Each row has a name. After each piece below comes the name of the row it's from, unless a question asks for something else. Each question is about the rows just above it.

Columns, left to right: G X A B U
[ 0.10 -3.21  2.23 -0.84 -7.96] : (120)
[-0.17 -5.36  2.34 -0.58 -8.13] : (74)
[ 0.94 -2.06  2.10 -1.31 -5.69] : (80)
[-0.27 -3.61  2.53 -0.58 -8.35] : (136)
[ 1.78 -1.44  2.27  0.61  1.17] : (8)
[ 2.83 -4.52  1.33 -5.85 -5.55] : (61)
[ 3.10 -4.04  0.62 -0.68  1.76] : (50)
The row with [ 2.10 -1.31] is
(80)
Which column holds this, read top down? [-3.21 -5.36 -2.06 -3.61 -1.44 -4.52]
X
Where do [-5.36  2.34 -0.58] appear?
(74)
(74) in full:
[-0.17 -5.36  2.34 -0.58 -8.13]
Which column holds this, read top down? [ 1.17 -5.55]
U
(136) in full:
[-0.27 -3.61  2.53 -0.58 -8.35]

Columns, left to right: Z R H T Y D
[ 2.01 -4.16  1.69 -3.94 -0.49 -0.24] : (74)
[1.32 1.56 2.12 2.38 0.32 2.32] : (120)
[ 2.87 -6.59 -2.07  8.71  1.52  1.39] : (50)
[ 2.21 -2.01 -5.11  3.43 -3.21  0.91] : (67)
[ 1.79 -0.93 -6.86  4.16 -3.30 -2.22] : (152)
The next 3 entries after [-2.01 -5.11]:
[ 3.43 -3.21  0.91]
The next 3 entries after [ 2.87 -6.59]:
[-2.07  8.71  1.52]
Which row holds [1.56 2.12 2.38]?
(120)
[2.32 1.39] is in which column, read top down?
D

Columns, left to right: E C L V J
[ 6.37 -7.42  2.05 -6.87 -0.13] -> (83)
[ 3.17 -5.13 -0.30 -8.23 -0.15] -> (80)
[ 4.58 -3.19 -7.83  0.66  0.53] -> (50)
[ 1.91  5.19 -6.80  0.76  0.55] -> (67)
[-0.22 -1.34  1.40 -0.85 -0.02] -> (141)
[-2.05  3.47 -5.02 -2.90  0.32] -> (120)
[-6.80  0.76  0.53 -3.87 -0.34] -> (152)
[ 6.37  4.77  2.05 -6.87 -0.13] -> (61)
[-1.79  1.68 -4.58 -5.39  0.17] -> (74)
find: [ 3.47 -5.02]
(120)
[-6.80  0.76  0.55] is in which row?
(67)

Columns, left to right: F W S N
[-1.37 -0.44  6.70  7.99] = (74)
[-5.76  0.68 -0.32 -6.34] = (15)
[-0.99 -0.58  5.65  6.67] = (83)
[-4.58  1.64  0.26 -4.79] = (50)
[-0.71 -0.43  4.70  5.68] = (8)
[-3.36  2.34  0.22 -4.68] = (61)
[-0.88 -0.83  5.12  5.99] = (141)
(8) in full:
[-0.71 -0.43  4.70  5.68]
(74) in full:
[-1.37 -0.44  6.70  7.99]
Which row holds [-3.36  2.34  0.22 -4.68]?
(61)
find: [-0.99 -0.58  5.65  6.67]
(83)
(50) in full:
[-4.58  1.64  0.26 -4.79]
[-1.37 -5.76 -0.99] is in which column, read top down?
F
The row with [-1.37 -0.44] is
(74)

Columns, left to right: lel nube kili zogog napo tilu
[-2.14 -5.62 -0.83  1.18  0.60 -0.56] -> (152)
[-0.48 -2.14 -0.74 -4.14  0.28  0.30] -> (120)
[ 0.02 -4.16 -9.04  6.90  4.47 -2.66] -> (136)
[-0.48 -2.14 -5.60 -4.14  0.28  0.30] -> (61)
[ 0.22 -4.16 -9.04  6.90  4.47 -2.66] -> (50)
[-0.44 -0.56 -2.48 -6.01 -1.03  0.61] -> (80)
The next 3 entries after [-2.14 -5.60]:
[-4.14  0.28  0.30]
Give the next 3 entries after [-2.14 -0.74].
[-4.14  0.28  0.30]

Columns, left to right: P K M Q
[-2.75 -2.47  0.53  1.84] -> (74)
[-4.52 -2.47  0.53  1.84] -> (120)
[ 2.02 -2.28  0.66  0.03] -> (67)
[-8.16 -1.70  0.64  4.26] -> (141)
[-4.41 -1.72  0.34  1.65] -> (50)
[-3.17 -0.29  0.16  1.58] -> (8)
(50) in full:
[-4.41 -1.72  0.34  1.65]
(67) in full:
[ 2.02 -2.28  0.66  0.03]

Columns, left to right: sisa konal tanu nirep Navu Kaz rezu
[-1.43  7.42 -4.72 -4.04 -4.79 -0.97 -1.40] -> (74)
[ 5.30 -1.92  1.54 -5.54 -2.53  3.68  5.45] -> (152)
[ 2.76  8.23 -4.07 -2.03  1.31  1.13 -4.20] -> (61)
[ 1.82 -3.72 -0.48 -8.08 -4.69  1.68  2.43] -> (80)
[ 5.52  0.36 -5.02 -5.47 -0.32 -2.22 -4.88] -> (15)
[ 5.89  2.98 -1.90 -4.06  4.36  2.94 -4.71] -> (8)
[-5.87  0.72  2.95 -4.87  0.97  6.84 -0.57] -> (83)
[-1.43  7.42 -4.72 -2.96 -4.79 -0.97 -1.40] -> (120)
[ 5.09 -2.26  0.04 -8.02  1.19  3.91 -1.29] -> (50)
[ 0.48  6.10 -3.23 -4.67 -6.12  0.89  2.49] -> (141)
[-7.50  1.23  2.64 -4.25 -0.88  5.82  0.45] -> (67)
[-1.52  4.70 -4.83 -5.98 -5.31 -0.38 -2.74] -> (136)
(74) in full:
[-1.43  7.42 -4.72 -4.04 -4.79 -0.97 -1.40]
The next 3 entries after [ 5.09 -2.26  0.04]:
[-8.02  1.19  3.91]
Which column holds [-1.40  5.45 -4.20  2.43 -4.88 -4.71] top down?
rezu

Columns, left to right: bimi vemes Pada buk
[-0.11 -1.91 -0.47 -0.24] : (8)
[ 0.62 -2.72  0.70 -1.17] : (80)
[ 0.08 -2.03  0.43 -1.09] : (74)
[ 0.08 -2.03  2.48  0.88] : (61)
[-0.83 -0.73  0.54 -0.73] : (141)
[-0.72  2.23  0.45 -0.04] : (136)
[-0.25  0.83  0.25 -0.11] : (50)
[ 0.58 -0.29 -0.41  0.32] : (120)
[-0.48  8.35  1.66  1.77] : (67)
[ 0.71 -0.79 -0.78  0.65] : (83)
[-0.83  0.94  0.54 -0.73] : (152)
Which column holds [-0.41  1.66] top down?
Pada
Which column holds this, read top down? [-1.09  0.88 -0.73 -0.04 -0.11  0.32  1.77  0.65]
buk
(74) in full:
[ 0.08 -2.03  0.43 -1.09]
Where do [ 0.62 -2.72  0.70 -1.17] appear?
(80)

